In the rows, 128 means zero.
First come named turns, each shown by rows before and after it. For each pair of rows after them, which turns, in which order, take the first row to the second? The first pair is done for you.
Zan:
[135 137 119 111 107 127 125 130 145 137 144 120 110 101 131 146 130 120
 139 130  98 123 140 139 141 126 117 114 147 162 113 131 145] |-> [127 136 117 112 110 120 128 130 151 133 152 129 109 106 129 139 126 113
 141 149  94 113 143 138 132 131 136 108 146 156 110 130 138]
[ 90 124 116 143 127 125 122 122 102 128 139 155 138 130 130 138 108 138
 132 162 106 128 125 126 134 130 156 128 146 133 129 122 109] |-> [111 116 123 157 160 120 124 116 112  98 147 129 134 142 134 116 113 120
 127 168 121 120 129 135 129 128 157 132 121 136 120 103 115]
[129 130 131 136 160 129 116 130 124 112 125 133 152 125 138 112 132 139
 135 167 134 144 115 132 121 139 151 132  96 120 114 130 122] |-> [146 128 125 137 159 137 118 132 116 121 117 109 147 119 151 123 138 148
 121 134 147 142 114 131 130 141 136 148  94 135 117 124 137]
[121 142 110 134 146 134 139 157 122 133 147 142 105 142 125 135 118 102
  93 134 103 141 101 159 123 154  94 118 127 121 127  98 145] |-> [112 145 110 131 135 136 141 161 122 138 145 145 109 134 124 144 119 102
  97 126 104 143  97 158 132 156  95 116 134 122 123 103 151]
vit:
[122 152 118 130 130 132  99 121 101  80 180 137 125 130 155 135 131 125
 140 172  85 110 174 119 146  96 164  93 107 135 104 152 105] |-> [120 148 112 116 109 127  99 129 115  84 197 136 122 113 144 156 122 125
 144 168  77 113 169 122 150 100 150  96 120 144 106 145 104]
[171 112 107 146 185 135 133 133 131 133  99 106 110 195  95 124 140 140
 113 127 144 127 160 131 132 123 117 132 106 132 125 139 154] |-> [154 119  91 111 132 147 137 152 139 158 114 128 108 160  95 181 126 144
 115 109 122 140 145 125 150 135  83 139 163 150 136 138 156]
[120 139 124 132 116 127 120 137 125 132 132 146 120 131 127 124 126 142
 134 138 118 120 136 119 129 126 151 123 131 124 115 147 115] |-> [132 135 121 129 127 122 116 140 140 115 145 133 123 130 127 121 126 124
 135 151 123 121 137 124 125 129 149 124 128 135 112 124 117]
[166 109 130 129 163 149 126 128 121 133  99  91 111 157 126 133 152 121
 103  56 171 133  89 116 147 142  73 179 105 134 142 109 164] |-> [145 123 126 120 133 154 128 125 105 152  95 112 121 153 125 153 153 138
 105  40 165 132  81 104 146 139  61 176 124 131 150 125 164]
pemi:
[152 108 116 110 129 116 143 143 162 105 173 109 120 100 131 158 131  91
 117 144 105  99 125 155 132 126 113 126 131 166 152 103 123] |-> [165 108 129 143 158 124 138 130 144  95 151  88 121 119 139 126 147  95
 105 148 120  95 139 162 131 112 128 128  92 157 146 108 123]
[112 137 116 115  91 136 108 125 118 130 128 164 104 144 126 130 121 130
 131  93 154 122 116 142  95 104 112 140 152 145 133  73 125] |-> [135 134 117 126 106 132 108 129 120 126 121 145 108 146 121 123 122 120
 125  93 163 124 116 149  95 107 102 146 144 148 127  67 130]
[133 149 125 109 115 134 146 141 100 131 154 113 134 135 115 160 129 129
 117 126  86 126 147 124 135 125 115 112 148 165 124 103 121] |-> [152 138 126 117 136 138 141 146 100 129 158  91 132 139 118 154 134 126
 106 117 103 124 146 134 134 127 113 119 129 167 124  93 128]

Between the rows of a pair lie 2 to 3 turns.
[ 95 124 128  86 118 126 147 144 136 160 119 145 135 129 116 128  96 131
 144 106 121 138  89 118 119 158 108 131 175 129 144 131 132] |-> [ 81 140 147 112 138 124 141 121 120 145 101 166 143 154 123  80 105 150
 142 139 130 130  98 110 110 145 152 121 132 104 141 148 120] => vit then pemi
[146 112 136 109 145 105 130 139 171 108 178 108  99 130 123 119  95  73
 127 157 121 145 135 161 131 146 106 111 123 138 122  91 129] |-> [101 144 117  86  81 132 128 141 120 158 155 156 122 103 134 168 101 131
 135 126  96 155 126 139 139 131  85 111 167 131 131 135 128] => pemi then vit
[146 130  89 131 161 123 142 124  95 120  98 128 140 119 160 102 127 133
  96  98 134 103 177 119 127  94 150 150 140 161 126 129 178] |-> [110 142  95 124 141 119 135 114  91 124 102 162 144 117 160 100 122 141
 111 122 107 106 178 111 117  92 165 134 147 140 129 143 161] => pemi then Zan
[ 98 127 118 125  98 114 134 117 174 130 147 171 151 111 107  86 115 108
 148 154 123 142 100 138 130 160 143 102 136 102 163 115 113] |-> [150 102 121 139 129 113 138 129 190 122 150 114 140 118 103  90 119  93
 128 119 150 147 100 149 141 161 105 120 126 129 158  87 135] => pemi then Zan
[ 81 133 158 117 118 151 162 112 109 168  89 149 165 142 123 108 117 183
 131 100 150 131  92 125 119 147 151 131 120  79 156 158 123] |-> [ 63 130 146  98 105 132 160 124 146 161 122 167 162 132 105 123  95 155
 144 129 136 129  86 127 105 168 154 116 142  78 157 142 114] => Zan then pemi
[125 123  96 121 136 108 118 127 166 147 152 147 124 118 126 121  73  62
 155 165 104 146 135 142 123 165 109 116 150 107 157  90 122] |-> [131 117 109 148 167 111 121 115 157 135 131 136 120 140 135  83  85  62
 148 183 118 137 139 135 115 158 131 113 115  94 149  95 120] => vit then vit
[ 66 149 159 141 102 171  97 110  74 184  88 127 128 117 145 137 168 199
 123  79 111 112 127 123 125  97 100 145 165 110 119 141 150] |-> [116 116 151 126 112 166 109 136 123 178 106  77 110 102 128 167 152 156
 118  53 131 119 109 140 134 126  55 156 186 142 124 105 170] => pemi then pemi
[123 106 138 122 147 105 147 135 188 133 147 135 126 153 103  94  97  87
 150 131 164 151  88 140 106 172 130 141 135 101 157 101 123] |-> [128 111 132 105 123 115 152 138 167 164 128 121 135 135 112 131 104 107
 133  79 169 157  78 130 122 177  90 162 147 116 164 104 140] => Zan then Zan
[108 136 142 153 148 118 129 114 134 114 118 149 129 161 121  83 129 128
 150 168 137 113 127 132  92 130 179 131 105  88 122 133 118] |-> [ 86 153 136 125 108 125 129 110 114 146 117 175 137 150 125 104 131 155
 158 145 116 123 121 120  97 125 169 132 141  89 132 150 120] => vit then vit
[143 120 118 129 127 132 124 136 147  98 149  99 111 116 129 143 128 122
 116 128 115 133 136 144 127 118 101 122 123 164 113 130 135] |-> [129 120 126 136 140 124 126 127 148  85 152 113 112 127 132 114 124 118
 124 155 113 129 145 136 116 112 135 112 111 141 108 133 123] => vit then Zan then vit
[111 121 109 101  96 148 148 158 138 170 120 123 127 108 132 185 111 149
 122  70 141 127 106 125 145 145  81 147 149 135 135 121 151] |-> [148 103 119 115 134 129 142 164 171 138 140  86 112 117 126 166 104 107
 114  93 151 128 115 141 139 155  84 145 129 146 126  89 150] => vit then vit
[170 127 149 149 163 132 109 137 100 110 101  89 134 134 135 116 152 118
 118 114 139 117 133 124 128 112 127 148 100 127 118 126 135] |-> [109 137 127 109 115 111 101 146 129 107 150 152 138 118 119 132 117  99
 165 183  97 121 123 127 126 129 144 113 150 115 120 131 113] => vit then Zan then Zan
[137 114 134 141 170 101 145 128 177 129 120 115 122 151 118  96 111  85
 152 135 155 136  97 144 104 175 113 144 100 109 134  96 142] |-> [153 104 125 135 169 111 144 143 179 129 132  86 120 132 121 121 115  87
 139 117 151 144  99 155 118 173  86 147 105 126 132  88 148] => pemi then vit then pemi
